Each path below is one point turned by a fixed rotation once a step. After each direction that follows a path, write how fast that rotation turns it, in degrees each step (0 if it stays still).
Each turn is a multiple of 5 degrees from 10 to 175, or 0.
Each row of a path follows its step; steps can be skipped.
Path 1:
step 0: [  9   3  -4  17  -8   5   1 -13  10   3   6   1  -4   7 -12   2   2  -8
  12  10   9   7  -9  -6  -1  12  15   4   0  11  -3  -7]
step 1: [ -8  -7   2 -10  11 -11  -9  -4  14   6  -6  -8   1   1  12  -4  -1   2
   0  -1  -4   8  14  -6   5   8   4 -10 -14  14  -4 -14]
step 2: [  1 -10   2  17  16 -10   7  11  -1   4  -2  -2 -12  -3  -4   3 -11 -12
  -9  -8  -1  12   6  16  -5   3  -7  -2  11  -2   1   5]
step 3: [  3   3 -18   7   5   3 -12  -4 -13   8  -5   5   0   9 -19   7  -2 -12
  -1   1   0  -3 -14  -8  -5  10   9   6  -9   8   1  -3]
step 4: [ 14   8  -7 -13   6 -18  -2 -10   1   7  -7  -9  -5  -3  12 -12   8   7
 -11  -1 -11   5   0  -4  12   1   4   1  -3  10  -7   0]
step 5: [  1  -2   0  24   1  -9   2  13  11 -11   4  -3  -1   5   3  -1  11  -1
 -12  -1   3   7  -1  23   0   3  11   0   3   0  -1   7]
step 6: [  1  -2  -6   2   8  11  -8   7 -11 -11   1   2  11  14  -9   2  -3  -7
  -6   6  -5  -8  11 -11  -8  10   7  -8  -8  16 -10   2]
step 7: [  7   3   2  -8  15  11   6 -13  -7   7   6 -13  -9   2   6   0   0  -1
 -14   0 -19   9   4   3  14  -6  -2   6   7   0  -8  -5]
step 8: [ -5   6   0   3   6  -1 -13   2  11 -13  -5  -3 -15   5 -10   7  12  -2
   2   8   4   3  -5  21  -5  -7   8  17   0  -1   5   1]
step 9: [ -1  -8   3  -3   0  -5   1   1   1 -14  -7   6  -2   7  -8 -20  -2  -2
   5  12  -9  -1   5 -18  -8  10   6   8  -5  10 -15   7]
step 10: [-18   1   3  13  14   0   9 -10   5   7   7  -9   8  -4   6  -5   1  -3
 -16   8 -10   8  -3  -2   7  -1  -4   2   0 -13 -12 -10]
step 11: [ -4  20  -1  14   7   2 -18   2   8  -3 -12  -9  -2  -2  -9  14   2  -2
   0   6   5   0   7   4 -11   1 -14   4   8   9   2   4]
Directions:
[-1  3  3  0  2 -4 -3  6 -2  1  3  2 -1 -1  4  4 -1  2  1  4  1  4 -3  3
 -4 -1  3  0  8 -3 -2 -1]	125
[ 0  1 -4  1 -5 -2 -1  0  5  0  3  2 -1 -4  4 -3  0  0 -7  5  3 -6 -2 -2
  0  5  0  3  1 -2 -4  1]	70
[ 7  3  3 -4  3 -3 -1  0 -2 -4 -5  2 -1 -5  0 -2 -3 -1  1  3  1 -1  6 -2
  0  0 -4 -4  0  2 -3  2]	145
[-1  0  1 -6  2  2  2 -1  2 -1 -2  3 -1  1  4  0  3  3 -4 -5 -1  5 -5 -3
  0  3 -3 -4  0 -1 -5 -4]	125
[ 5  3 -3 -1  0  3  1 -5 -1  0 -7 -1 -2  3  3  4  0  1  1  3 -1 -2 -4  0
  2  2 -2  5  5  0  6 -3]	90
[ 5  3  3 -3 -2 -2 -2 -1  4  6  1  2 -4  0 -4 -1  9  0  3 -2  2 -1  0 -1
  2 -3  3  3  1  2 -2  0]	90
[-4  4  4 -1  0  6 -1  0 -1 -6 -1 -3  1  1 -1 -4  5  1  0  3 -4 -1  2 -2
 -1 -2 -1  5  2 -6 -2  2]	25
[ 1 -4  5 -3 -5  1 -2 -2 -1 -1 -1 -1  2 -2  1  1 -2  2  1 -6  4 -6 -3 -2
  0 -5  2 -4  4 -5  1  0]	0
